Where one turn sends some rows of the set: a few examples, then the rows asked
pilen: [  4  12   4 -16   8  14 -17   8   9   6  -4  15  -3   9   4   0 -11 -13
   0   3  -6  -1  -7   3   7  28  -5   0  -4  -5  -4]
Miro: [ -1   8   4   1   9  -5 -14  -8   1   1 -10 -12   3   7  -1  10 -12 -12
   7  21   1  -6  10  -4   0  18 -19   1 -12   1   1]
ledu: [ -5  20   1   2  -3   4 -15  -1  -6   2  -1   2  -3   9   2  -7  -5  -6
  -6   6 -10  -8  -7 -10 -13   3  -6  -2 -22   4  -8]
lat: [ -2  16   3  10  -2  10  -7   0 -11  -1  -5  10   1  12   1  -2   0  -5
   1  13  -6  -8  -4  -7  -9   1 -14   3 -23   5  -8]
vufub: [  0  14  11 -11  -4  13  -5   9 -13  -7 -12  -8  -8   0   0 -11  -2  -3
   0   1   0  -1   2  -2   9   9 -16  -6   1   7  -9]
bet: [-19  14   3  -4  12   0 -14  -5  -2   7  -8 -10   3  12  -8   4 -12 -11
  -6  23  -1  -1   6  -5   3   9 -11  -3 -17  -5  -3]
pas: [-11  10  15  -9  18  -1  -8   1   0   4 -15  -2   5   8   3   1  -4 -13
   2  23  10   3   5  -1   7  14 -15   0 -14   8  -5]
Seni: [  2   7  13 -16  -1   7 -10  11   0  -1 -11   8  -2   0   9  21 -17 -14
  -4   3   5   2   4  -2   8   6   5   9 -14   2  -8]
legi: [  2  15  15  -8   0  16  -3  11 -18  -3 -11  -4  -7   2  -4 -10  -3  -4
   1   3   1   3   0  -6   7   7 -16  -7  -2   2  -7]
Gesak: [ -6  10  -9  -8  -5  14 -14   0   9   1  -5   9   4  18  -6   3  -8  -7
   2   9  -9 -10   2   8  10  21  -3   3   0  -6  -6]
kel: [  5  11   8  -8  -6  11 -10   6 -17   1  -3 -16  -8  12 -14  -5  -4  -6
   1   4  -5   2   8  -7   6   3 -11  -6  -3  -5  -1]
novuf: [  6  10   5 -19   8  11 -14  11   5   8  -4  14  -1  21  -9   4  -2 -13
  -1  14  -4  -1  -3   6   9  17   0   1  -3  -9 -11]
Roro: [ -7  10   9 -12  -3   9  -6  10  -5  -1 -10   9   3   6   1  22 -16 -10
  -6   9   4   1   5  -2   8  -2   9   9 -12  -3 -13]
megup: [-12  14  11 -13  18  -1 -11   5  -1   2 -14  -3  -4   4  -3   7  -4 -10
 -10  26   5  -4  -1  -2   3  10 -16  -6 -14   2 -16]
Gep: [  6  16   1  -8   2   9 -16   3  10   2 -10  14  -3  10   3   1 -12 -10
   2   6  -6  -7  -6   1   6  30  -6   2   1  -3  -6]
lapak: [  1  18  14 -10   0  13  -7  11 -18   0  -8  -8 -11   5  -9 -10  -5  -4
  -4   4  -2   4  -1  -9   5   5 -12  -9  -3  -3  -8]
Rufe: [  3   9   7 -10  -5   1 -11   4   0  -3  -7   1   5   2   9  20 -23 -12
   3   1   4  -2   7  -3   3   9  10   9  -7   0  -6]
fer: [-10  10  -3  -7  10  -5 -15  -5  -1  -1  -3 -16   5   7  -6  11 -11  -9
   0  22  -1 -11   5   0  -3  10 -14  -7  -8  -4 -10]
kogo: [ -6   9   6  -6  -4   7 -10   3  -3   0  -6   4   0  15   3  -7  11 -10
  -5  10  -2  -3   0  -1   0  -2  -6   5 -25  16  -7]
Bugag: [  1  12   9  -7  -9  12  -7   4 -11  -6 -13 -12  -8   4  -1 -11  -1  -4
   1   0  -1  -1   7  -4  12  10 -15  -2   0   9  -2]
fik: [  6   9  12 -13  -3   1 -11   7   2  -3 -11   5   0   0  10  20 -19 -14
   0   3   5   1   5  -4   5   9   8  10  -9   3  -7]
zir: [ -5  12   1  -3  -4   9  -7   5  -7  -6  -3   7   2  11   1   0   8  -4
  -3  13  -3 -12  -4   1  -8  -3 -11   0 -19  11 -18]
Pibev: [-12   9   6  -5  18   9 -10   2  -8   4  -7  -2   0   5  -6  12  -9 -10
  -3  26   1  -3   3  -1   2   9 -23  -4 -20  -7  -7]
nemu: [  7   1   7  -9  -1  10 -12   5  -3   0   1   2  -2  10   5   2  10 -12
   2   7  -3  -4   1   0  -4   2 -15   5 -28  13  -3]
nas: [  1  14  -4  -5  -2   9 -13   0   9   0  -9  12   4  15  -1   2 -10  -8
   5   9  -6 -10  -1   5   7  26  -3   4   5  -3  -7]
Did: [  4  13   9 -11  -1  14  -8  10 -19   1  -2 -12  -9   6 -12  -5  -5  -5
  -1   4  -5   2   3  -6   3   3 -13 -10  -3  -7  -7]
pabe: [  5  10   5 -10 -10   8 -11   4 -12  -4  -6 -19 -10   9 -11  -5  -2  -5
   0   3  -6  -3   9  -5   8   5 -11  -5   0   0  -4]
mazo: [  4  12   1  -3   1   5 -14   1  -7   1   9  -2   5   7   5  -3  -4  -7
   6   3  -7  -8  -6  -4 -18   4  -9  -4 -19   3  -6]
lef: [ -8   4   7 -15  16   2 -11   1   3  -2  -7  -9   4  -2   8   7  -6 -12
   4  16   6  -5   3   5   4  17 -21  -4 -13   8  -6]
pufom: [  5   9   0 -13   2  15 -16   8   6   6  -6  13  -5  21 -13  10  -2 -13
  -4  16  -9  -5   1   5  11  16  -5   4  -7 -11  -8]
Tus: [ -5  12   5  -6  -6   8  -8   6  -6  -2 -10   8   1   6  -2  25 -20  -9
  -5  10   1  -3   6  -4   5   0   7   9 -11  -7 -12]
Balo: [ -5   9  -7 -10  -3  18 -16   2   8   5  -5  10  -3  20 -10   7  -6 -10
  -5  11 -12  -7   3   5  13  18  -5   4  -7  -9  -4]
Lut: [ -5  12   3  -4  -8   8 -11   3  -4  -2  -7   5   0   3   1  23 -25 -10
  -4   6  -2  -4   6  -6   4   4   7   8 -12  -7  -8]
mam: [ 12   8   8 -12  -2  -3 -18   4   1   0   1  -4  -7  10   4   0   7 -13
  -3   7  -5  -7  -3  -4 -10   3  -7   0 -21  13  -9]
nive: [  2  10   6 -21  10  13 -15  10   8   9  -2  13   3  16  -2  -1  -6 -13
   1   6  -3   2  -5   6   8  22   0   0  -4  -7  -6]
biva: [ -3  10   2  -8  -7   5 -12   2  -1  -2  -5   1   4   2   6  20 -25 -10
  -1   0  -1  -3   6  -5   2   6   9   7 -10  -4  -5]
Nasak: [  7   8   6  -8 -11  12  -9   4 -12  -7  -8 -16  -8   5  -6  -4  -1  -5
   4   1  -3  -4  10  -2  10   8 -17  -3   0   5  -2]
nad: [ 11  12   9  -2   0  -3 -15   0  -4   4   3  -3   3  15   4  -6   1 -12
   7   6  -3  -2  -1  -8 -13   5  -3   2 -20   7  -1]
vita: [ -8  10   6 -10   9  -8 -18  -6   8   0 -12 -14  -4   2   5   4  -9 -13
  -5  16   1  -6   5  -4   4  20 -15  -2 -13   8  -2]
sefe: [ -6   7  12 -17  -1  10  -7  11  -2   0 -10  10   2   3   5  20 -15 -12
  -5   6   5   4   4  -1  10   1   8   9 -16   0  -9]

vufub goes to pabe
Balo goes to nive
And these:
lef goes to fer
Tus goes to Seni
lat goes to nemu

